Rotation paths and how fast each direction turns (degrees each step):
Each turn is a multiple of 5 degrees from 10 to 175, or 0.
Each row of a path follows its step; steps can be skipped.
Rotation 1:
step 0: [ 0.74  0.27 -1.27  0.43 -0.50  3.03  0.40  0.85 -0.59  0.39 -0.02 -0.23
  1.70  0.46 -3.12  0.12  2.81  0.47 -0.47  1.95  1.30 -0.87 -0.01 -0.95
  2.06  0.39  0.08  1.04 -0.45 -1.19  3.59 -0.30  2.47]
step 1: [ 2.05 -0.02  1.32 -0.23  1.96 -1.78  1.27 -0.47  0.81  1.84  0.50 -0.26
 -0.53  1.41  0.03  0.18 -0.94  1.07  0.23 -1.56 -0.44  0.15 -2.50 -0.98
  1.38  0.41  4.03 -2.01  2.36  0.33  1.89 -0.75 -1.03]
step 2: [-2.20  0.36 -1.33 -0.53  0.37 -1.48 -0.17  0.88 -0.44  0.32 -0.79 -0.44
 -0.55  0.16 -0.56  0.20 -2.10 -1.21  1.62 -0.98 -1.14 -4.86 -0.07  1.61
 -1.56  0.20 -0.38 -1.57 -1.77 -0.62 -1.43  0.61 -2.57]
step 3: [-1.71 -1.92  0.95 -0.10 -2.34  0.12 -0.72 -2.00 -1.88 -1.21 -2.63 -1.89
  1.19  0.82  2.15 -1.00  1.64  0.25 -1.93 -0.97  1.82 -0.11  2.06  0.57
 -0.18  1.29 -0.34  0.30 -0.59  2.16 -1.53 -0.28  0.94]
step 4: [ 2.86  3.48 -0.96  0.48  0.83  1.44 -1.48  0.88 -0.13 -0.14 -0.27  0.58
  0.50 -1.27  1.73 -1.45  0.87  2.23  1.48 -0.75  1.60  1.20  2.30 -1.08
  1.52 -0.29 -0.92  1.45 -0.75 -0.34  2.64 -0.01  0.24]
step 5: [ 2.96  0.26  0.02 -0.29  0.12  0.99  3.31  1.10  0.89 -0.31  0.82  0.56
  1.33  0.73  0.40  2.11 -0.62  2.04  1.30  1.34 -1.88 -1.17 -2.54  1.01
 -0.12 -0.40  2.19  0.68  1.59 -0.29 -1.70 -0.11  1.95]
step 6: [-0.91 -1.27 -0.18 -1.66 -0.44 -1.12 -0.65  0.24 -0.72  1.38 -0.57 -0.81
 -1.82 -1.20 -3.01 -0.07  1.25 -1.63 -0.01  0.02  0.38 -3.19 -2.61  0.03
 -2.80 -0.64  0.66 -1.06 -0.90  0.60  2.41 -1.23  1.35]
step 7: [-1.91  0.06  2.17 -0.44  0.25 -1.75 -2.41 -1.57 -0.08 -0.55 -0.33 -2.29
 -0.63  2.94  1.10  1.18  0.08  0.28 -1.80 -0.42  0.48 -0.97  2.61 -0.57
  2.01  0.40  1.62 -1.93 -0.14 -2.02  0.89  0.95 -0.82]
step 8: [ 0.50  2.17 -0.57  3.55  0.18  0.03  0.45  0.98 -1.59  1.18 -2.34 -0.28
  2.12  1.45  1.19 -2.15 -1.10  0.47  1.41 -1.39  0.37 -0.37 -1.05 -0.83
  1.67  0.92 -1.83  0.95 -1.89  0.36 -0.99  0.95 -1.88]
step 9: [ 0.91 -1.18 -3.51 -0.72 -0.45  2.52  2.09 -0.92  0.68 -1.49 -0.47  0.30
  1.35 -1.76 -0.07 -1.91  0.79  2.38  0.85  0.29  0.20 -0.94  1.28  1.30
 -0.43  1.10  2.73  0.04  1.37  2.52 -0.85  0.02  0.23]
step 10: [ 1.57 -0.31  1.23 -4.24  0.87 -0.31 -0.67  1.65 -1.09  0.16 -0.44  0.74
 -1.42 -2.60  3.01  1.63 -0.43  0.00  0.65 -1.21  1.15 -0.99 -0.82 -0.29
 -1.44 -0.86 -0.31 -0.44  0.90 -0.08  1.91 -1.42  1.39]
[-0.32 -0.10  0.12  0.58  0.76 -0.47  0.08 -0.34  0.02 -0.07 -0.31 -0.47
 -0.25  0.15 -0.55 -0.40  0.27  0.02 -0.47  1.40 -0.17 -0.11 -1.07 -0.94
 -0.11 -0.81  0.57 -0.17 -0.10 -1.29  0.34  0.45  0.47]
60
[ 0.16 -0.12  0.00 -0.12 -0.71  0.28 -0.65  1.14  0.93  0.47  0.46 -0.35
 -0.69  1.57 -0.43  0.15  0.47 -0.77  0.51  0.09  0.46 -0.18 -0.54 -0.15
  0.17  0.02  0.10 -0.44  0.74  0.30  0.13  0.59  0.08]
65
[ 1.07  0.85  0.22 -1.11  1.15 -0.90  0.55 -0.14 -0.31  0.18 -0.55 -0.49
 -0.33  0.59 -0.42  0.20 -0.20 -0.20 -0.09  0.47  0.15  0.40  0.51  0.33
  0.57 -0.44 -0.59  0.25  0.17  0.57 -0.13  0.70 -0.42]
115
[-0.84  0.23  0.51 -0.91 -0.13 -0.12  0.06  0.37 -0.27 -0.95  0.36 -0.71
 -0.80 -0.75  0.28 -0.39 -0.21 -0.64  0.78  1.03  0.27 -0.25 -0.52  0.53
  0.29  0.16  0.69  0.11 -0.27  0.47 -0.47 -0.84 -0.28]
95
[-0.60 -0.03  0.33 -0.79 -0.42  0.83  0.63 -0.57 -0.77  0.02 -0.18  0.24
 -1.17 -0.03 -0.18  0.01  0.26  0.83  0.70 -0.30 -0.92 -0.15 -0.23 -0.44
 -0.85 -0.18 -0.29 -0.40  0.48  0.10 -0.02  1.07 -0.44]
95
[ 0.59 -0.17  0.91  0.23 -0.29 -0.73 -0.08  0.05 -0.44  0.44 -0.55 -0.11
  0.18 -0.03  0.42 -0.61 -0.35 -0.39  0.37 -0.66  0.13  0.87 -1.24 -1.09
 -0.79 -0.27 -0.26  0.09 -0.14  1.01  0.20 -0.63  0.00]
160
[ 1.15 -0.02 -0.30 -0.04  0.68  0.62 -0.50 -0.41  0.28 -0.11  0.39  0.49
 -0.03  0.02  0.12 -0.33  0.10 -0.44 -0.14 -0.09 -0.72  0.08 -0.92  0.63
 -0.38  0.41  0.87 -0.49 -1.34  0.39 -0.68  0.80 -0.32]
100
